In the rows, zero is written as 100.
The rows below come in pairs that one turn or mirror swaps. Which row does each named row swap with?
The rows were stretched afterwards, more along some directions than others.
pano: [76 114 109 109 94 108 90 95 87 112 92 84 98 107 102 93 98 114 107 104 82 108]
Nuv: [75 110 107 91 92 114 79 113 93 102 104 83 73 110 95 104 94 118 108 108 78 116]
lom: [83 94 102 91 127 96 99 110 103 128 117 105 91 71 71 95 94 98 91 97 79 118]
nulo: [93 104 115 101 101 106 104 103 106 104 100 104 97 104 77 93 100 86 83 105 101 113]
pofik: [114 71 114 81 97 97 100 101 102 110 119 110 108 120 72 104 88 113 106 83 86 108]
dad: [102 113 122 90 92 114 113 98 94 85 104 101 94 96 93 107 91 108 111 105 94 120]
mag: [88 104 118 93 96 116 110 95 104 107 123 84 81 73 82 97 78 131 105 88 74 119]
Fiziv: [91 101 101 84 89 102 85 121 98 124 115 94 71 107 101 94 106 125 120 94 86 112]
fufi: [101 100 119 88 91 117 98 105 109 115 133 112 85 116 85 83 104 109 115 83 91 119]
vokub: [101 93 107 86 94 95 91 118 91 101 108 93 114 113 82 94 82 111 102 90 86 101]
tok: [89 103 94 80 108 102 91 118 97 98 117 92 108 94 86 99 78 106 96 104 79 110]
zuvok: [93 110 112 101 90 114 100 106 110 107 100 102 97 103 76 96 91 95 104 110 96 122]
masif: [96 91 107 84 127 92 97 102 99 113 113 91 95 91 67 106 84 114 83 105 68 109]
Mova: [86 105 99 89 65 106 94 101 100 101 103 85 76 97 108 106 95 120 106 102 84 110]
Degar: [107 106 108 97 114 110 102 104 96 103 110 109 92 110 83 94 74 119 109 102 89 116]
zor: [102 91 111 81 101 107 110 91 116 106 122 107 102 104 74 93 78 108 97 90 87 101]
pofe: [96 99 105 88 114 98 102 107 108 112 111 89 101 88 77 103 91 99 81 95 85 98]
Luf: [105 93 115 91 118 112 116 108 108 124 117 101 95 93 76 84 106 100 100 88 91 108]
diden: [74 94 109 81 82 107 97 109 102 99 119 88 81 81 87 102 88 118 85 99 81 123]
dusob: [81 124 104 108 106 105 91 102 95 116 109 103 78 101 97 95 93 114 108 119 82 125]
lov: [99 81 105 98 104 103 101 102 107 119 123 119 102 106 79 111 83 94 94 98 89 115]
mazub: [99 95 118 89 88 112 113 92 102 91 116 106 79 95 90 106 100 101 101 98 100 115]
Faz: [92 102 120 93 108 106 90 119 96 110 122 90 101 98 85 95 108 108 103 95 82 112]
sek: [96 92 124 79 87 112 96 110 96 97 112 94 109 127 79 97 96 96 88 82 81 106]
mutis: [93 70 112 87 98 98 95 94 87 101 115 103 107 116 73 103 91 95 93 90 82 109]
vol: [87 90 107 79 99 109 85 105 98 109 124 100 80 91 85 100 94 130 115 96 75 135]
nar: [90 92 118 86 118 101 97 104 100 121 125 102 73 90 71 92 104 113 93 89 77 126]
zan: [81 104 121 97 106 98 88 103 94 98 121 106 104 98 84 108 89 102 91 100 81 118]
pip: [83 108 106 96 88 108 87 106 102 99 110 115 103 107 93 85 101 110 106 104 107 121]
rokit: [79 73 101 78 100 84 88 89 96 112 108 112 94 98 74 108 88 108 100 89 80 114]
Niseb: [93 106 89 96 86 112 106 111 105 103 117 87 84 83 106 105 85 109 98 110 93 108]
pemit: [107 106 127 93 129 113 100 103 95 91 115 90 100 94 87 105 78 116 96 97 80 103]
bon: [114 86 101 97 130 97 103 95 111 123 109 123 92 89 98 104 100 97 107 100 104 103]
boto: [85 83 123 74 89 99 93 93 101 99 111 93 94 109 71 97 100 114 101 78 81 108]
nuzuf: [92 102 107 88 95 96 102 105 109 107 110 109 76 82 87 105 78 119 109 101 96 126]
zogap: [94 92 101 91 114 93 90 89 95 113 120 105 84 100 86 103 95 120 112 110 78 111]
tas: [90 96 94 84 87 97 89 101 107 105 106 113 69 96 101 107 92 116 114 97 103 122]
Mus: [94 125 102 109 91 103 97 105 98 103 101 95 100 93 100 86 90 111 102 108 92 111]
Lofof: [77 119 113 87 106 109 92 104 106 115 108 91 83 103 97 90 109 109 98 103 83 104]
kolef: [84 95 107 80 85 116 98 117 104 95 111 96 99 95 88 100 95 106 87 99 95 118]
domug: [85 110 98 107 99 100 97 118 88 100 87 95 114 99 104 105 88 83 99 120 101 106]
petur: [79 106 100 108 91 98 88 102 90 105 101 109 109 110 100 85 95 103 98 113 100 114]
Zabuf: [93 94 107 91 112 102 85 109 86 100 104 100 124 108 77 94 84 108 97 102 78 122]
bibe: [77 127 97 101 90 90 79 100 94 101 92 97 88 108 110 95 94 122 100 112 95 111]
Git: [97 87 116 85 122 95 95 100 107 95 111 98 105 76 80 109 88 97 86 92 88 103]
zuku: [83 105 88 77 104 90 74 106 105 125 104 111 76 116 93 94 95 127 112 102 84 121]
Zubo: [107 97 109 101 116 115 92 96 105 117 115 106 81 111 98 102 92 115 118 102 91 106]
Ruk: [86 95 108 90 89 102 98 97 94 92 110 92 99 105 77 113 67 110 90 107 72 115]
Siv: [97 101 100 89 102 97 97 89 105 117 118 108 76 98 102 103 106 117 116 96 97 104]
Gebe: [93 113 96 100 112 102 99 121 95 99 95 98 108 87 98 99 89 87 90 109 102 110]

Swapped with dad: zuvok
Swapped with Ruk: dusob
Swapped with lov: zan
Swapped with Lofof: zor

